(in the rows, 128 means zero)
Families of rows that turns and mirrors carry onto each other, the same ones carrying the whole set onto itself: the rest of each named row's family, in list order
5 families of 3 rows
J104: [145 113 128 109  96  94 162 116 141 179 133 129]
J541: [117 121 148  98 150  88 145 122 142 148 145 168]
J832: [153 159 117 115 133 137 170 108 135 119 122 103]
J724: [155 143 131 121 161 102 137 128 144 115 128 179]
J393: [148  91 101 114 130 134 118 141 145 161 131 122]
J18: [112 109 112 153 138 150 127 153 141 137 155 137]
J939: [148 108 109 127 109  63 128 123 131 113 145 119]
J448: [134 128 112 161 122  81 126 148 128 105 117 114]
J477: [122 120 143 134 109  73 150 153 133 115 144 100]
J117: [150 154 147 155 111 125 183 157 139 134 128 127]
J669: [106 137 114 108 130 125 157  94 130 155 115 105]
J421: [159 111 131 115 126 143 152 158 151 130 168 117]
J311: [136 131  97 171 116 113 140 112 130 143 133 166]
J223: [134 141 156 108 158 104 150 154 144 141 101 148]
J817: [112 150 111 133 134 132 160  87 128 120 156 130]

Which other rows belong to the same family as J817? J832, J669
Which other rows belong to the same family as J117? J104, J311
Which other rows belong to the same family as J223? J541, J724

Families of rows that turns and mirrors carry onto each other, the same ones carrying the whole set onto itself: the rest of each named row's family, in list order
4 families of 8 rows
J913: [109 140 115 161 109 124 150 121 112 151 107 125 122 188 160 148 199 127
 195  84 117]
J242: [117 136 150 113 105 148 184 138 102 150  91 146 118 178 103 167 170 148
 104 134 151]
J137: [109 174 106 164 101  82 171 125  98 148 137 118 130 151 172 109 164 108
 177  93 124]
J237: [ 98 197 102 150 118  83 154 116 111 157 139 134 121 162 162 108 160 122
 159 108 124]
J587: [121 193 123  94 108 123 163 125 126 155 133 138 124 187 170 162 174 125
 140 113 151]
J674: [129 111 153 128  96 147 199 141  83 138  92 129 134 166 111 174 172 134
 129 115 145]
J568: [121 165 128 142  92 107 168 101  95 142  86 140 151 135 150 148 144 149
 140  88 187]
J804: [103 172 129  92  98 120 187 153 125 132 124 147 115 206 131 167 183 118
 142  96 143]
J682: [108 143 125 136 118 120 187 154 100 154 148 122  97 192 115 133 191 106
 144 138  89]
J107: [113 134 104 160 110 122 162 107 108 158  79 123 146 176 134 152 211 126
 161  99 110]
J425: [121 129 133 204 128 104 160 111  72 147 114 120 138 134 134 126 152 139
 144 122 133]
J748: [115 173 151 119 107 110 198 153  85 138 148 137  98 155 139 125 125 128
 122 132 160]
J387: [133 174 134 139  99 114 151 114  84 154 104 124 152 131 138 132 155 148
 140  72 176]
J109: [ 92 129 129 147 120 104 188 154 102 140 140 133 111 173 109 131 158 113
 154 128  81]
J691: [122 133 144 150  90 157 192 151  84 155  84 139 123 171  99 165 168 138
 120 121 157]
J423: [104 111 130 182 100 108 197 139  62 137  99 125 129 138 104 116 159 130
 148 121 120]
J513: [138 166 144 142  92 123 160 116  68 154 112 130 143 139 149 133 131 156
 139 104 175]
J192: [103 174 112 130 120  75 167 111 106 136 142 121 125 153 173 107 167 122
 163 107 115]
J601: [111 174 130  91  85 127 163 121 132 161 129 143 121 196 144 168 179 146
 143 107 148]
J650: [ 89 146 112 130 118 104 201 146 120 146 122 136 105 188 127 134 209 102
 144 117  92]
J173: [129 174 148 128  94  94 186 149  86 142 147 137 122 151 130 139 114 121
 103 128 138]
J565: [101 184 105 136 111  74 148 127  86 134 162 145 123 168 152 113 161 120
 154 107 144]
J60: [125 121 155 156 112 158 202 140 120 145  83 119 133 173 111 174 169 139
 138 111 134]
J661: [122 159 124 128 109  89 198 150  71 137 157 144  96 171 134 126 141 123
 117 145 143]
J441: [120 121 138 194 121  92 208 118  79 160 116 117 129 136 129 108 160 118
 145 115 136]
J427: [114 160 145 129 121 106 200 137  82 128 137 149 127 146 109 143 127 133
  93 131 161]
J811: [ 97 141 124 141 116 117 199 145 109 140 123 141  95 202 135 143 178 110
 144 154  96]
J957: [108 190 119  85  92 131 158 137 112 133 116 142 119 189 141 166 174 133
 140 113 137]
J514: [115 135 128 189 126 105 193 138  58 131 100 115 129 136 130 107 153 110
 139 117 126]
J634: [139 177 137 146 112 125 163 109 102 141 102 133 140 163 157 157 170 149
 134  89 196]
J733: [ 95 139 110 152 120 134 167 105 103 153  84 125 121 175 145 145 218 130
 186 100 133]
J171: [105 147 130 150 106 137 161 106 122 162  69 117 150 163 140 149 196 135
 164  88 127]

Which other rows belong to the same family as J634? J913, J804, J425, J109, J565, J60, J427
Which other rows belong to the same family as J513? J242, J137, J587, J423, J650, J661, J171
Which other rows belong to the same family as J748? J107, J387, J691, J192, J601, J811, J514

Families of rows that turns and mirrors carry onto each other, the same ones carrying the whole set onto itself: the rest of each named row's family, in list order
3 families of 5 rows
J350: [ 99 121 120 135 137 120 101 132  86 124 129 187 171 125 136 141 170 124
 132 140 165  65 136  93 139 116 166  89 115 107 172 140 136 101 133 121
 146 156  90 113 147 124  60 134 150  81 134 115  83 171 134]
J385: [ 68 146 100  92 113 143 112 124 128 103 100 133 115 136 131 129 132 133
 120  92 182 155 112  82 134 132  84  87 171  89 153 130 151 149 131 112
 103 162 122 137 153 166  85 125 139 146 140 138 126 124 121]
J169: [ 90 126 124 143 122 116  96 132  78 128 139 189 181 126 133 158 167 124
 145 148 156  86 125  93 142 117 166  93 102  96 165 146 128 104 136 121
 147 163 107 113 150 108  53 125 149  78 126 107  89 161 134]
J902: [ 61 149 100 104 102 140 108 115 121 108 104 142 120 140 127 150 131 137
 130  98 179 174 105  75 124 133  84  98 164  84 146 139 139 157 131 116
 109 169 133 136 158 147  87 120 129 142 127 127 132 107 115]
J289: [121 106  97 119 142 123 140 135  93 145  91 162 126 115 136 188 127 108
  92  77 174 100 146 135 114 152 111 109 134 139 109 132 158  87  94 121
 157 124 122 157 111 123 130 132 114 116 112 124 174 154 117]
J69: [ 89 125 127 147 111 117  98 128  86 127 127 198 185 131 129 168 165 123
 151 155 156  89 139  85 127 112 153  97 101  99 160 151 118 120 136 128
 150 169 104 120 141  94  50 132 131  81 121 107  96 151 130]
J203: [109 107  97 124 140 103 139 148  72 162 117 151 133 110 137 200 125 116
  97  84 163 113 117 145 125 157 128 119 122 122 114 129 157  66 100 112
 161 127 143 140 108 122 127 108 131 114 107 105 160 148 115]
J294: [106 110  97 127 125 108 136 140  74 158 106 158 133 116 136 212 123 116
 104  87 165 119 127 139 115 150 116 121 117 125 106 139 144  84 102 118
 158 130 148 149 108 108 123 110 116 111 100 109 171 136 115]
J655: [117 104  93 116 149 112 140 143  83 153 107 152 128 106 139 182 123 110
  87  74 168  98 130 144 128 151 123 109 131 132 113 133 167  71  96 113
 157 121 131 147 111 132 128 117 128 112 115 118 160 162 117]
J924: [ 98 123 131 139 116 132 106 126  92 114 114 205 171 133 130 160 165 119
 146 148 161  79 151  84 124 109 141  87 113 108 152 160 118 126 133 134
 150 167  92 127 142 105  51 146 126  84 128 119 101 159 132]
J9: [ 49 152 100 104  96 126 102 127 104 118 117 130 126 133 132 156 134 143
 135 103 174 182  88  82 136 136  96 107 152  74 150 139 143 139 134 109
 107 166 151 126 155 145  84 109 143 139 126 119 124 109 111]
J611: [103 122 128 136 133 131 108 127  98 113 117 199 168 132 129 142 168 118
 138 139 171  65 155  87 133 109 151  79 120 111 161 145 134 117 132 126
 147 161  81 125 144 119  56 148 138  81 133 124  94 165 138]
J486: [ 63 146  90  97 129 135 108 132 117 111 118 124 117 130 133 121 132 142
 117  88 177 154  94  84 143 134 105  91 168  87 162 125 164 129 138 101
 101 159 128 130 150 175  94 119 159 141 144 132 115 135 114]
J690: [113 110 100 126 134 118 137 134  87 149  90 169 133 119 130 205 124 107
 101  82 169 114 141 135 110 148 103 114 128 137 103 137 147  97  97 125
 157 130 134 151 112 106 122 124 109 117 102 120 175 142 118]
J583: [ 55 148  93 102 114 125 102 133 103 119 127 128 128 122 138 138 131 144
 125  96 173 165  79  92 145 141 111 100 154  74 161 129 156 124 139 101
 107 164 146 125 154 162  92 102 163 137 132 120 116 122 111]

Which other rows belong to the same family as J611? J350, J169, J69, J924
Which other rows belong to the same family as J690? J289, J203, J294, J655

Families of rows that turns and mirrors carry onto each other, the same ones carrying the whole set onto itself: the rest of each named row's family, in list order
5 families of 6 rows
J216: [143 132  68 115 148  99 107 111 150 127  93 144 114  94 155 122 131 133
 131  85]
J988: [161 121 133 157  69 122 147 118 130 141 136 140 132 123 127 151 143 143
 141 139]
J384: [133 125  59 160 121 117  81 144 149 121  84 161 125  95 127 127 130 145
 120  84]
J415: [138 154 135 131  96 135 138 117 130 150 144 122 180 147 129 132 137 135
 118 141]
J37: [114 135  82 108 158 110 100 121 160 130  99 121 133  88 154 103 132 135
 128  91]
J668: [111 137  62 148 149 127  99 140 145 107  96 138 114 127 150 102 124 134
 115  78]
J202: [ 98 141  63 141 151 122 109 135 145 107 114 127 123 120 154 102 129 145
 120  82]
J351: [ 95 149  78 112 152 117  99 136 150 122  97 131 153 119 133 107 120 143
 114  80]
J993: [157 121 145 159  78 139 129 117 151 147 116 150 142 135 146 143 123 125
 118 165]
J471: [132 123  70 147 150 114 112 133 157 131  83 143 102 127 132 125 113 142
 101  75]
J86: [130 138  62 130 148 115 100 136 143 119  72 161 131 130 132 120 114 131
 110  79]
J473: [162 149 126 147  97 152 127 127 127 152 113 145 168 159 121 134 128 113
 108 142]
J52: [136 133  73 124 157 122  92 129 158 135  73 144 124  98 149 107 124 120
 119  95]
J395: [160 124 135 170  75 152 127 140 136 152 107 141 143 128 112 135 137 115
 126 144]
J790: [155 131 123 154  76 140 149 135 141 136 110 158 133 142 127 119 161 119
 119 158]
J588: [172 145 122 139  89 123 145 105 120 141 134 145 158 154 136 149 136 131
 122 138]
J954: [121 142  66 113 144  89 118 114 141 111 105 148 130 121 145 131 125 156
 124  76]
J8: [148 129 142 144  64 165 139 145 152 135 103 141 144 142 141 135 117 124
 125 137]
J488: [128 130 147 151  79 141 136 134 142 152 137 112 157 115 120 127 144 137
 136 146]
J332: [127 135 147 126  67 153 148 138 155 133 130 122 154 131 145 132 123 141
 133 134]
J206: [137 125 153 152  83 142 129 124 157 149 127 134 154 128 147 132 124 124
 119 166]
J941: [158 127 132 135  60 141 152 125 146 128 122 145 133 139 152 154 119 141
 136 132]
J495: [116 126  73 132 151  92 124 119 158 130 111 126 107 119 138 126 117 162
 110  72]
J213: [143 132 128 140  72 121 160 120 142 130 135 146 137 135 134 123 168 138
 130 153]
J61: [127 137 134 142  79 145 146 139 146 140 125 136 150 133 124 106 164 125
 122 159]
J75: [101 135  75 148 129 122  80 149 156 122 105 129 147  84 125 115 130 153
 120  85]
J291: [101 132  84 138 158 119 109 139 168 136 100 117 119 118 127 108 117 149
  99  77]
J863: [146 123 147 146  79 126 138 109 152 144 135 142 146 128 153 146 127 136
 128 161]
J981: [122 131  65 145 121  94  96 126 148 111 114 142 129  85 137 134 137 169
 130  82]
J632: [118 133  56 145 147 111 113 129 138 102 106 142 109 127 154 113 127 145
 123  79]

Which other rows belong to the same family as J471? J8, J332, J941, J495, J291
Which other rows belong to the same family as J206? J668, J202, J993, J863, J632
Which other rows belong to the same family as J988? J351, J86, J395, J954, J488
Which other rows belong to the same family as J790? J216, J37, J52, J213, J61

Families of rows that turns and mirrors carry onto each other, the same ones carrying the whole set onto itself: the rest of each named row's family, in list order
6 families of 5 rows
J138: [117 146 146 161 105 122 153 108 128  99 108 133 137 123 164 126 141 125
 133 150]
J235: [139 151  90 109 116 130 128 132 145 157 151 122  94 142  98 158 132 130
 121 121]
J259: [150 119 140 126 144 134  95  95 130 138 155 101 111 148 115 163 106 163
 140  84]
J429: [115 110 118 128 123 140 144 146 101 122  98 159 148 133 114 150 155 114
 121 132]
J903: [111 124 182 127 110 134 145 128 126 108 102 140 146 125 142 109 138 143
 146 136]
J220: [130 141 129 123 140 146 138 151 101 120 107 128 161 113 127 145 139 107
 117 154]
J373: [152 104 156 124 115  71 135 108 129 107 134 103 164 114 144 133 140 156
 138  95]
J782: [159 112 150 113 130 139 117  99 124 143 126 117 126 141 104 180 101 155
 134  71]
J462: [161 102 115 111 126 145 112  95 146 138 124 119 108 153 126 157 123 156
 132  62]
J590: [133 119 100 130 140 122 128 130 112 121 107 157 159 108 125 150 154 112
 125 147]
J148: [126 140 139 111 142 150 133 143  99 133 126 141 154 157 116 116 138 105
 122 138]
J480: [168 103 126 111 139 133 101 110 143 133 128  86  95 127 137 155 144 164
 114  90]
J578: [130 139 149  95 103  78 139  89 141 121 146  91 147 128 136 140 131 148
 101  93]
J201: [ 88 126 150 163  99 122 124 105 111 101 118 109 121 110 163 134 129 127
 121 123]
J215: [141  99 133 134 125 121 107 117 152 148 146  89 114 126 132 172 118 157
 153  83]
J128: [163 151 105 117 136 151 109 134 121 143 141 103  93 157 117 129 132 110
 118 106]
J732: [124 135 160 147 105 114 154 107  90  79 111 133 130 130 138 116 129 132
 131 131]
J159: [174 151 105 103 111 147 135 121 140 137 152 124 114 135  83 146 129 118
 127  97]
J710: [158 124 158 106 114  72 117  99 124 128 140  95 141 107 149 142 129 159
 107 109]
J581: [141 116 164 110 115  92 126  73 152 129 147 115 135 124 138 126 156 168
 114  93]
J978: [127 126 146 124 116  83 127  92 133 130 115 103 164 106 157 134 146 164
 107  94]
J754: [116 121 157 142  92 115 158 119 109  95 106 108 116 107 160 131 135 133
 125 142]
J132: [112 143 190 152 111 117 127 107 118 112 119 116 133  99 145 123 140 133
 128 136]
J48: [119 136 119 114 135 143 130 123  86 122 105 160 127 141 104 155 134 116
 102 142]
J662: [170 149 100 143 112 147 158 127 131 127 150 137 108 143  93 145 132 138
 149 121]
J773: [138 117 138 119 123 144 119  87 137 134 138  80 111 121 121 158 112 166
 129  66]
J899: [146 123 125 139 132 164 132 131 107 123 120 163 152 137 114 163 142 106
 118 143]
J812: [145 152  94 119 125 133 133 131 144 132 146 142 112 160  84 137 138 125
 147 107]
J885: [163 145  83 124 111 160 145 154 124 130 133 118 117 153 113 140 129 126
 124 108]
J260: [147 108 164 117 101 100 129 117 151 118 119 112 130 106 147 124 163 185
 119 104]

Which other rows belong to the same family as J978? J138, J159, J773, J899
Which other rows belong to the same family as J48? J235, J373, J215, J732
Which other rows belong to the same family as J148? J903, J480, J128, J260
Which other rows belong to the same family as J429? J259, J710, J754, J812
Which other rows belong to the same family as J201? J782, J590, J578, J662

